Each path below is one point turned by a fixed rotation once a step. After each direction that follows a path, write how fast that rotation turns it, in degrees a step (0 if it stays still).
Each turn is a multiple of 5 degrees from 10 to 175, or 0.
Each row of a path follows its step; steps can be skipped.
path 1
step 0: [  8   6   3  -5  -3   0  17 -11  -6  -1  -4  10  10   0   6  10  -9   1
  -6   8  -2 -19  -8   0  -4   4  -1  -5   2  -4]
step 1: [ 15   1  -8 -14  -2  -2  -2 -12   7   3   9   8   5 -13  -1   7  -2   3
  -6  14   4  -2  -7   1   5   4  12   0  -3  -1]
step 2: [  9   9  -2  -9  -1   4   7  -7  -4 -12  10   0  -4  -8  -6   2   5  -3
   0   8  -9 -13  -8  13   4 -14   2  -7   0  10]
step 3: [  9   7  -6  -3 -10   7 -10  -5  15   1   4  -3   1   2   8   1   2 -12
  -5   6  -9  -9 -16   3 -10  -7   1  -4  -7  -5]
step 4: [ -1  -3   1   2  -5   4   1 -20   4 -15  -7   8   4  -6  -8   0  12  -4
   7   0   1  -5 -15  -3 -10  -6   8  -3  -5  -5]
step 5: [  4   1  -6 -15   3  15   6   0   5 -15   0   6   6  -3   7  -4   3  -2
  10   7  -9  -3 -11 -10   0   7  -3  -4   1 -13]
step 6: [  2  -7  -4 -11   9   5  -3 -14   8  -4   5  -4  -4   1   1   2   2   2
   4   0   6 -11  -8  -5   7 -11   6  -5  16 -16]
step 7: [ 10 -11   3  -4  -1   9   5   7   4 -10  11  10  10  11  -1  10   4  -6
   1  -1  -4  -8 -10  -3   7 -13   5   7   8  -1]
step 8: [  5   1   1   5   1  16   6  -8   1   4  -5   3   5   6  -1  13  -4  -4
 -11   1  -7 -18  -5  -7   3   2  13  -7   4  -9]
step 9: [ 13   5  -1  -8   3   0   7 -11  -2   7   6  24   4 -11   7   8   5  -5
   0  -1   2  -5  -6  -2  -2   2  11   7   5  -3]
[ 3  5 -3  0 -4 -2 -3 -2 -1  0  3 -1 -5  1 -1  1  3  1  3  2  0  2 -3  2
 -4  2 -1 -4 -6  3] | 40
[ 4 -2  1  1 -2  0  0 -2  4  3 -2 -3 -1  6 -2  1  2 -5  0  0 -4  2  1  1
  2 -6 -5  0  4  4] | 85
path 2
step 0: [  4   4  -4  11  17   9  -1  -6  -3  -4   1   0   7 -10  -5  -9  -5  -3
  -8  -1   0 -15   0  11  -7   0 -12 -11 -12   7]
step 1: [  3  12   1  -2 -17  -4  -8  -2 -14  -2 -12  10  12 -19  -8   3   2 -10
  -2   1   5   2  -9  -4   3  -3   2  -2  -4   2]
step 2: [ -1 -11   5  -4  -9   4   6   0  -6  -3  -5   4 -10   2  -2 -19  -4   0
   5  -7  -8  12  -9  -4  -2   3  -4   5  -8  21]
step 3: [ 12  -4 -10   2   4   2  -4  -6 -15   4  12   0  -5  -1   5  -1  -6   1
  18 -14   8  -2   1  13  -3 -12  -3  -3  -8  -2]
step 4: [ -3   7   8  -1  -9 -12 -13   1  -9  12   2 -13  11  -6   0  -4  -8  14
  -1 -11   1   1  -7   0   1   8   8 -11   1  -3]
step 5: [-17   0   0  -2   7   9   5  10   0  13  -8   9   7   1   5  -4 -14   2
   5 -11   0  -2   3 -10  11   4 -14   2  -4   8]
step 6: [ -7  -4  -9   7  -9   4   4 -18   0  -1   8  10   7  -4  -1   5  -2  10
  16  13   6   5   4   5   5   4  -6  -6 -12  -5]
step 7: [-11   6  -9   0   1  -5  -5  -9   1   0   4 -10   7 -15 -18 -15  -2  12
  -5   0  -5   0   9  -1 -11  -6   1   3   5   8]
step 8: [  0   3   0   2  13  12  -2  -7  -6   1 -13  16  -2 -20  11  -3  -8  -1
   2  -2   5  -3  -6  -8  -6  -2   8   1   8   6]
step 9: [  0   8  -3   4 -15  -7   8 -17  -5   4   7   7  -2   3  11  -7  -4  -9
  -8   1  -1   2  -6  -3   1   0  11   2 -21   5]
[ 6 -1  5 -1 -1 -4  0  5 -2 -2 -1  1 -1  3 -3  0  2  2  3 -7  4  0 -2  1
  1 -1 -1 -1 -5  1] | 40
[-3  0 -2 -4 -1 -3 -5  8  0 -3 -2  0  2 -5  1  1 -2  2 -4  0  1  4  1  1
  0 -3  2 -2  3  2] | 115
[-4 -2 -1  2  0  2  2  3  2  0  4  4  1  0 -3  2  0  8 -1 -2  0 -3  2 -5
  0  1  1 -3  0 -5] | 45
